[[-1.34 -1.05 -0.89  4.80 -2.09  0.68]
 [ 0.02 -0.13 -0.08  0.14 -0.06  0.07]
 [-6.31  4.33 -3.35  1.63 -4.13 -4.79]
 [-0.12 -0.11 -0.05  0.00  0.10 -0.11]
 [ 3.42 -7.64  2.34 -3.19  4.94  3.59]
 [-0.90  4.04 -1.44  4.96  5.28 -5.11]
 [ 1.54  1.29  0.33  1.02 -1.31  3.32]
 [ 0.03  0.02  0.05 -0.12  0.01 -0.03]
 [-0.57 -2.55  2.59 -5.26 -3.57  4.27]
 [-4.15 -1.86 -0.14 -4.06  2.27 -6.27]]
->
[[ 0.68  0.07 -4.79 -0.11  3.59 -5.11  3.32 -0.03  4.27 -6.27]
 [-2.09 -0.06 -4.13  0.10  4.94  5.28 -1.31  0.01 -3.57  2.27]
 [ 4.80  0.14  1.63  0.00 -3.19  4.96  1.02 -0.12 -5.26 -4.06]
 [-0.89 -0.08 -3.35 -0.05  2.34 -1.44  0.33  0.05  2.59 -0.14]
 [-1.05 -0.13  4.33 -0.11 -7.64  4.04  1.29  0.02 -2.55 -1.86]
 [-1.34  0.02 -6.31 -0.12  3.42 -0.90  1.54  0.03 -0.57 -4.15]]

[[-1.52  4.83  7.80]
 [-2.38  4.88  3.02]]
->
[[ 7.80  3.02]
 [ 4.83  4.88]
 [-1.52 -2.38]]

[[-6.44 -5.91]
 [-5.88  1.04]
 [-1.00  0.01]
 [-3.55 -2.29]]
->
[[-5.91  1.04  0.01 -2.29]
 [-6.44 -5.88 -1.00 -3.55]]

[[-6.30  1.73  2.19]
 [-3.88 -0.64 -0.33]
 [ 1.00 -0.75 -1.63]
 [ 7.75 -1.59  0.04]
 [ 5.54  0.20  1.33]
 [ 1.14 -0.25  0.11]]
->
[[ 2.19 -0.33 -1.63  0.04  1.33  0.11]
 [ 1.73 -0.64 -0.75 -1.59  0.20 -0.25]
 [-6.30 -3.88  1.00  7.75  5.54  1.14]]

[[ 5.82  2.42 -0.66]
 [ 1.64  0.07 -1.54]
 [ 0.95 -0.97  3.67]
 [ 2.59  3.01  3.80]
 [ 0.96  1.80  2.76]
 [ 2.52  1.96  4.10]
 [-0.33 -5.21 -5.75]]
->
[[-0.66 -1.54  3.67  3.80  2.76  4.10 -5.75]
 [ 2.42  0.07 -0.97  3.01  1.80  1.96 -5.21]
 [ 5.82  1.64  0.95  2.59  0.96  2.52 -0.33]]

[[-0.77  2.44  1.18]
 [-1.09  3.97 -0.10]
 [ 0.87  2.44  2.43]
 [ 1.03 -1.86  0.67]
 [ 0.75  3.90  2.00]
 [-0.59 -3.37  5.61]
 [-1.14  6.08  3.71]
 [-0.53  0.09  0.78]
 [ 3.15  3.65  1.10]]
->
[[ 1.18 -0.10  2.43  0.67  2.00  5.61  3.71  0.78  1.10]
 [ 2.44  3.97  2.44 -1.86  3.90 -3.37  6.08  0.09  3.65]
 [-0.77 -1.09  0.87  1.03  0.75 -0.59 -1.14 -0.53  3.15]]

[[ 1.39 -3.45  1.45 -0.23 -3.06 -2.83  1.46 -2.61  1.03 -0.48]
 [-1.68  2.26 -3.11  0.45  2.22 -0.76  1.57 -3.63 -2.56 -1.48]
 [-0.99 -0.14 -1.70 -2.42  2.89  0.83 -2.78  1.86  2.47  1.39]
 [-2.46  1.85  1.38 -1.34  0.18  2.66  1.01  0.22 -2.23  7.03]
 [-0.67  0.66  2.15  2.00 -2.51 -3.27  1.67  3.73 -1.59 -3.01]
 [-1.93 -1.59 -0.44 -1.43  1.82  2.24 -1.84  2.27  3.84  3.70]]
->
[[-0.48 -1.48  1.39  7.03 -3.01  3.70]
 [ 1.03 -2.56  2.47 -2.23 -1.59  3.84]
 [-2.61 -3.63  1.86  0.22  3.73  2.27]
 [ 1.46  1.57 -2.78  1.01  1.67 -1.84]
 [-2.83 -0.76  0.83  2.66 -3.27  2.24]
 [-3.06  2.22  2.89  0.18 -2.51  1.82]
 [-0.23  0.45 -2.42 -1.34  2.00 -1.43]
 [ 1.45 -3.11 -1.70  1.38  2.15 -0.44]
 [-3.45  2.26 -0.14  1.85  0.66 -1.59]
 [ 1.39 -1.68 -0.99 -2.46 -0.67 -1.93]]

[[ 1.90 -2.04  0.54 -0.33 -3.88 -0.04 -1.48 -2.37  0.98  1.12]
 [ 3.32  0.52 -1.85 -1.26 -5.04  0.35  2.00 -3.70  0.30 -0.60]
 [ 7.46 -6.14 -6.50  1.84  4.40  1.78 -5.23 -2.74 -2.59 -6.84]
 [-1.80  6.16 -0.46  1.65 -0.57 -2.75  4.45  0.89  2.42  2.28]
 [ 1.44  1.75 -3.89  5.23  4.96 -2.35 -0.14  0.71  1.46  0.24]
 [-2.22  1.75 -2.09  1.08  2.76 -2.17  1.26  5.18  0.14 -0.14]
 [-0.93  6.33 -0.25 -2.25 -6.02 -2.95  5.58 -3.12  2.21  1.68]]
->
[[ 1.12 -0.60 -6.84  2.28  0.24 -0.14  1.68]
 [ 0.98  0.30 -2.59  2.42  1.46  0.14  2.21]
 [-2.37 -3.70 -2.74  0.89  0.71  5.18 -3.12]
 [-1.48  2.00 -5.23  4.45 -0.14  1.26  5.58]
 [-0.04  0.35  1.78 -2.75 -2.35 -2.17 -2.95]
 [-3.88 -5.04  4.40 -0.57  4.96  2.76 -6.02]
 [-0.33 -1.26  1.84  1.65  5.23  1.08 -2.25]
 [ 0.54 -1.85 -6.50 -0.46 -3.89 -2.09 -0.25]
 [-2.04  0.52 -6.14  6.16  1.75  1.75  6.33]
 [ 1.90  3.32  7.46 -1.80  1.44 -2.22 -0.93]]
